In the rows, 128 means zero.
Named turns come first, each shown by rows before and after it. Which turns, in which order, take the first row of each pair that follows to the second? Write the first one first, as in the answered first pair.
pep (before -> after):
[152 162 167 173 111  36 187 104 151  98  67 142 119 126 112  99  84 136
 169 106 116 145 139  50 141 129 142 149  85 139  88 145 112 133 157 160
 115 111 163  83 112]  ->  [118 120 166 142 138  40  95 131 171  79 133 172 178  94 207 122 149 159
 131  53 155 130 115 131 144  89 117 113 132 140 105 173 142 103 134 106
 191 132 114  82 115]
[127 132 127 105 182  99 130 110 165 136 141 121 114 157 131 111 112 123
 192 122 128 151 115 116 122 111 110 110 139 154 144 135 127 154  97 122
 156 133 119 102  79]  ->  [124 127 123  83 177 122 116 118 166 146 161 118 124 159 131 124 119 140
 165 123 127 149 123 144 125 110 111 108 142 147 147 139 141 151  88 121
 156 134 109 116  77]
[142 128 141 131 121 126 139 138 108 138 112 131 113 139 102  97 122  84
 113 139 104 168 161 160 168 143 128 156 112 111 151 154 150 125 106 164
 122 109 112 142 121]  ->  [139 131 144 151 129  98 140 133 109 115 102 147 109 120 128  85 123  63
 138 122 115 162 144 136 168 140 122 147 113 120 147 152 141 130 115 152
 135 115 111 126 125]
[132 147 113 120 107 151 162 123 130 152 117 102 117 143 107 112  85 156
 128 159 115 122 122  91 105 132 162 120  91 143 111 102 118 145 111 151
  93 162 168 134 111]  ->  [121 140 122 148 130 102 140 117 131 111 111 134 127 112 171  97 108 120
 160 123 142 115  87  69 105 113 140  96 112 154 107 108 108 148 121 120
 132 176 156 106 118]
Zila (before -> after):
[108 127 116 133 117 135 126 119 137 131 131 119 134 117 146 127 124 154
 124 129 135 124 125 125 137 131 100 104 145 114 120 125 128 132 116 116
 143 133 145 120 142]  ->  [117 123 130 126 124 134 110 134 120 117 133 104 126 120 120 132 122 146
 118 148 113 122 131 130 143 138 103 116 144 103 136 120 126 124 122 121
 141 121 139 118 140]
[133 133 126 110 128 156 127 134 120 127 138 124 116 126 113 128 120 146
 110 122 121 132 132 144 125 127 147 131 131 141 143 125 149 130 145 138
 134 114 130 130 120]  ->  [128 130 121 119 130 143 129 126 124 132 133 137 114 124 135 112 128 130
 116 109 130 145 135 146 138 126 139 135 134 142 140 139 155 131 135 142
 144 115 123 133 118]
[110 112 139 129 103 140 112 116 127 104 164 137 140 120 134 147 130 141
 153  99 147 102 112  87 107 138 110 115 128 132 105 111 104 123 152  83
 164 132 129 105 131]  ->  [128 114 162 128 112 127  93 133 101  79 152 125 125 120 109 144 130 115
 140 114 120 113 124 100 122 147 114 135 129 113 134 115 101 113 156  94
 172 108 117 106 129]
Gar (before -> after):
[168 166 154  98 115 135  73 174  84  93 152 121 140 130  77 142 144 131
 117 161 124 105 160 152 133 125 133 163 125 127 147 113 107 115  94 140
 135 127 135  86 143]  ->  [170 163 153 103 116 130  74 171  78  92 145 124 137 131  76 135 144 125
 121 160 127 108 163 151 139 125 130 168 125 124 151 119 106 117  95 142
 138 126 133  84 145]
[146 145 119 129 141  96 105 139 110 110 121  99  96 118 141 144 127 147
 130 123 120 122  97 126 143 143 128 132 120 124 166 112  97 133 141 118
 141 127 132 123 126]  ->  [145 144 122 134 139  93 107 134 109 107 112 105  94 118 146 129 129 135
 131 120 120 139 104 136 152 144 127 140 118 122 172 122  99 136 129 125
 145 123 132 125 124]
[152 142 134  86 117 119 142  98 141 143 126 142 148 106 122 145 112 122
 109 152 156 164 150 138 140 180 153 135 118 113 105 176 114 139 146 147
  80 130 102 147 149]  ->  [151 141 132  81 115 122 140  99 143 145 133 140 149 106 122 152 112 133
 103 155 159 151 142 140 130 177 156 130 121 116 100 168 116 137 150 143
  77 136 107 145 149]
peta (before -> after):
[126 127 141 130 130 100 117 135 149 111 128 126 119 105 178 140 132 147
 138 113 148  94  99 126 117 127 108 125 154 123  98 134 113 138 113 124
 128 131 136 163 153]  ->  [136 131 160 135 138  87 113 140 132  99 113 128 110 111 168 121 132 112
 131 122 132 121 116 145 142 137 107 147 147 107 122 147 115 133 102 143
 135 115 124 166 151]
[127 121 122 151 156 110 128 117 125 107 124 118 124 119 117 137 137 124
 150 123 154 116 130 106 134 136 134 107 130 115 118 100 108 141 137 118
 129 121 133 118 145]  ->  [130 122 132 151 155 112 131 120 111 109 117 117 122 128 102 122 137 107
 142 134 140 143 144 123 153 140 140 124 124 100 131 114 111 140 127 135
 134 104 123 127 139]
[122 113 136 134 127 118 113 132 123 120 119 149 147 121 154 128 149 111
 118 127 128 144 134 158 141 119 125 133 131 111 141 149 138 125 126 136
 152 123 109 125 127]  ->  [119 113 124 120 109 148 123 128 129 144 132 141 149 135 140 133 139 137
 106 132 129 148 143 165 138 121 130 132 124 115 133 145 144 128 111 142
 133 127 117 137 127]
[129 122 119 143 120 128 132 127 131 131 131 124 131 120 137 131 123 131
 135 126 124 116 125 122 126 126 130 140 132 135 121 125 124 122 132 125
 117 138 137 119 137]  ->  [132 122 128 145 125 121 127 129 124 125 123 130 128 121 137 123 127 121
 138 128 119 123 124 126 137 127 125 148 130 133 128 131 121 123 132 133
 122 132 135 119 133]

Between the rows of a pair lie 2 to 3 turns.
[101 125 107 111 138 134 151 103 157 148 145 140 134 166  94 135 115 166
 102 109 129  92 140 121 110 145  69 151 120 151 107 118 156 152  95 120
  88 139 151 129 155]  ->  [125 134 141 122 164 102 133 122 120 105 117 126 107 156  62 139 106 121
 103 139  86  95 141 107 124 162  74 173 120 129 141 107 136 145 119 135
  94 110 143 115 153]
pep then Zila
[ 98 111 114 100  98 165 132 133 134 140 135 132 148 161 145 121 135 122
  90 113 145 162 155 224 106 108 113 136 103 117 123 179 134 116  67 127
 142 137 113 128  99]  ->  [106 137  85 124  83 156 184 103 156 151 113 116 131 161 124 133  97 142
 141 123 150 115 125 124  59 111 124 114  90 149  73 127 102 141 108 112
  91 160 167 103 110]
pep then peta
[134 108 151 134 156  80 113 121 127 102 110 130 140 100 154 155 123 133
 162 122 131 107 125  97 125 123 119 131 128 140 149  99 113 129 171 130
 146 107 114 106 166]  ->  [121  95 140  94 144 128  94 132 137 132 147 124 164 116 157 175 141 180
 124 118 141 111 136 156 123 114 122 126 134 136 153 117 140 117 143 127
 146 111  99 127 161]
Zila then pep
[131 130 128 124 129 158 125 138 128 133 156 125 129 130 107 147 116 153
 128 123 118  93 133 123 101 121 136 117 135 119 123 120 124 127 126 119
 115 136 115 142 155]  ->  [130 129 127 142 139 132 125 132 127 114 147 140 124 117 128 136 120 134
 148 111 127  90 120 103  99 116 129 109 140 124 122 117 115 130 138 111
 126 141 118 128 158]
pep then pep
[152 126 150 154 140  85 127 134 126 103 102 135  99 125 146 113 115  76
 167 107 101 116 135  99 115 111 137 128 120 128 136 132 100 142 145 135
 135 117 120 113 146]  ->  [150 130 133 130 109 137 159 127 129 156 104 122 100 160 111 105 105 105
 139 124  99 149 168 128 123 124 147 145  97 119 128 146 121 146 114 167
  99 116 126 148 139]
Zila then peta then peta
[129 127 126 119 116 142 128 127 124 144 122 129 124 143 120 123 127 129
 107 140 125 148 154 163 138 139 133 144 113 111 132 144 138 121 101 152
 115 123 103 143 123]  ->  [126 135 116 153 124 102 148 107 137 131 107 150 121 121 156 112 122 119
 150 111 151 127 121 107 125 125 122 121 123 133 106 130 118 138 122 124
 122 147 119 116 132]
pep then peta then pep
[140 105 130 145 132 122 111  99 147 128 162 144 136 113 153  90 122 121
 142  92 105 113  87 105  97  73 141 109 135 128 164  99 124 156 106 143
 177 141 102 100 104]  ->  [156 113 133 129 123 147 120 110 137 136 160 116 126 125  97 119 104 143
 129 126  76  98  97  92  83  87 157 118 127 122 164  74 114 150 117 150
 143 131 117 103 103]
Zila then pep then pep
[119 126  82 140 110 164 172 114 150 158 163 128 131 147 146 101 129 146
 149  92 156 137 141 108 122 126 117 106 118 135  99 128 128 148  75 162
 115 148 155 126 125]  ->  [139 133 116 172 144  99 151 127 120  90 130 120 102 119 140 102 123  92
 178 106 128 118 119  65 125 132 114 110 124 129 122 110  97 138 117 151
 131 131 153  90 132]
Zila then pep then Zila
[138 139 115 144  93 131 112 145 131 127 107 124 126 135 127 169 123 198
 128 126  89  96 150 101 116 117 162 129 138 144 118 128  95 122 134 128
  86 146 140 120 131]  ->  [141 131 138 149 109 111  84 159 105 109  94 139 123 134 141 140 142 150
 112 119  77 136 170 147 158 117 151 154 141 119 153 166 110 112 114 149
 121 125 104 125 125]
Zila then pep then pep
[ 97 107 153 124 159 108  87 115 130 119 118 147 174 132 165 123 155 127
 104  97 132 138 125 188 151 121 103 147 149 107 149 132 116 111 132 103
 154 138  97 128 115]  ->  [125 140 149 152 141  94 158  99 113 134  65 125 129 152  97 105 106 107
 137 137 101 149 135 121 148 152 122 171 109 108 138 110  92 133 155 144
  98 128 138 124 115]
pep then pep
[160 106 135 162 129 114 155 124 147 142 112 122 121 134 101 129  97 127
 118 122 130 129 135 121 117 164 170 117  90 133 132 107 122 130 152 150
  86  97 151 127 143]  ->  [139  90 133 168 144  91 124 125 159 119 131 143 149 105 159 136 121 126
 124  88 158 110 110 126 110 141 156  91 114 145 133 108 125 125 160 115
 121 113 137 113 150]
peta then pep
[122 114 112 121 127 128 115 135 138 106 149 123 133 108 137 143 133 158
 135 113 139  81 122 118 118 123 124  97 134 114 126 126 141 121 138 116
 125 137 158 119 130]  ->  [125 113 129 135 133 113 124 132 124 109 127 142 125 116 145 102 142 113
 128 108 137 133 148 151 155 137 115 120 124  98 146 162 150 125 114 139
 143 120 140 128 121]
Zila then Zila then peta
[161 120 141 112 120 116 118 130 122  89  95 105  90 134  75 145 114 123
 134 167  82 134 170 117 140 110 122 144 120 107 124 131 121 137 131 140
 104  87 120 117 107]  ->  [132 114 114 137 124  93 129 101 157  91 104 151 120 108 163 129 128 131
 171 112 140 114 131  89 125  84  97 107 141 142  82 136 119 150 130  96
 126 131 128 100 117]
pep then Zila
[116 148 115 146 106 132 166 112 149 146 104 137 118 137 125  96 111 132
 147 132 151 135 122  94 113 119 127 112 117 136 108 119 120 140 109 131
 102 136 144 129 127]  ->  [113 121 138 110 132 137  85 153 137 111 148 132 144 119 141 137 144 139
 104 124 140 113 113 153 119 105 122 108 151 117 144 127 133 104 113 105
 153 125 107 128 126]
Zila then pep then pep
[135 162 132 138 114 116 125 112 120 158 106 142  98 165 110  93 143 102
 160 130 131 170 146 109 130 141 155 153 130 147 112 144 139 124 123 141
 110 113 136 135 130]  ->  [119 144 126 117 118 130  79 129 130 156 143 148 127 153 145 110 173 123
 131 116 144 163 141 155 128 128 145 138 148 143 121 156 159 107 112 122
 137 119 110 140 129]
pep then pep
[152 127 147 113 114 141 131 136 113 146 137 121 118 134  86 128 123 145
 109 155 100 125 127 139 122 144 139 135 119 123 144 119 125 128 136 125
 108 127 140 148 138]  ->  [144 131 143 153 126  98 149 119 118 129 108 150 112 114 131  96 126 116
 150 127 122 132 108 105 123 134 121 124 120 135 130 125 113 138 142 114
 119 139 144 125 145]
pep then Zila
[142 148 141 147 141 106 167 126 124 120  94 160 117 129 136 130 109 121
 130 135 143 127 139 119 136 140 125 137 133 136  89 137 118 138 132 155
 132 129 111 107 130]  ->  [133 134 137 135 146 116 143 130 136 113 116 161 135 117 158 153 126 143
 119 123 159 102 125 124 123 125 118 118 148 148  79 132 122 130 136 131
 144 141 107 105 132]
Zila then pep
[111 134 146 135 137 105 130 137 132 124 110 113  96 142 124 131 114 105
 127 161 108 139 138 131 151 149 141 178 116 131 148 132 130 117 112 128
 122 112 106 125 108]  ->  [110 133 133 131 137 108 129 131 151 120 120 103 104 130 128 161 109 136
 139 157 118  95 109  96 120 145 140 153 126 146 130 104 121 118 134  99
 113 132 124 115 115]
Zila then Zila then peta
[121 124 118 125 141 129 132 127 123 133 130 125 142 113 139 125 107 132
 137 105 137 132 121 109 112 114 117 114 130 132 102 126 135 128 133 118
 123 147 139 113 133]  ->  [125 122 134 123 149 126 119 141 107 121 127 127 134 114 133 115 117 109
 121 114 120 154 138 141 137 122 118 132 130 115 128 142 137 118 119 136
 138 129 118 121 127]
pep then peta then peta
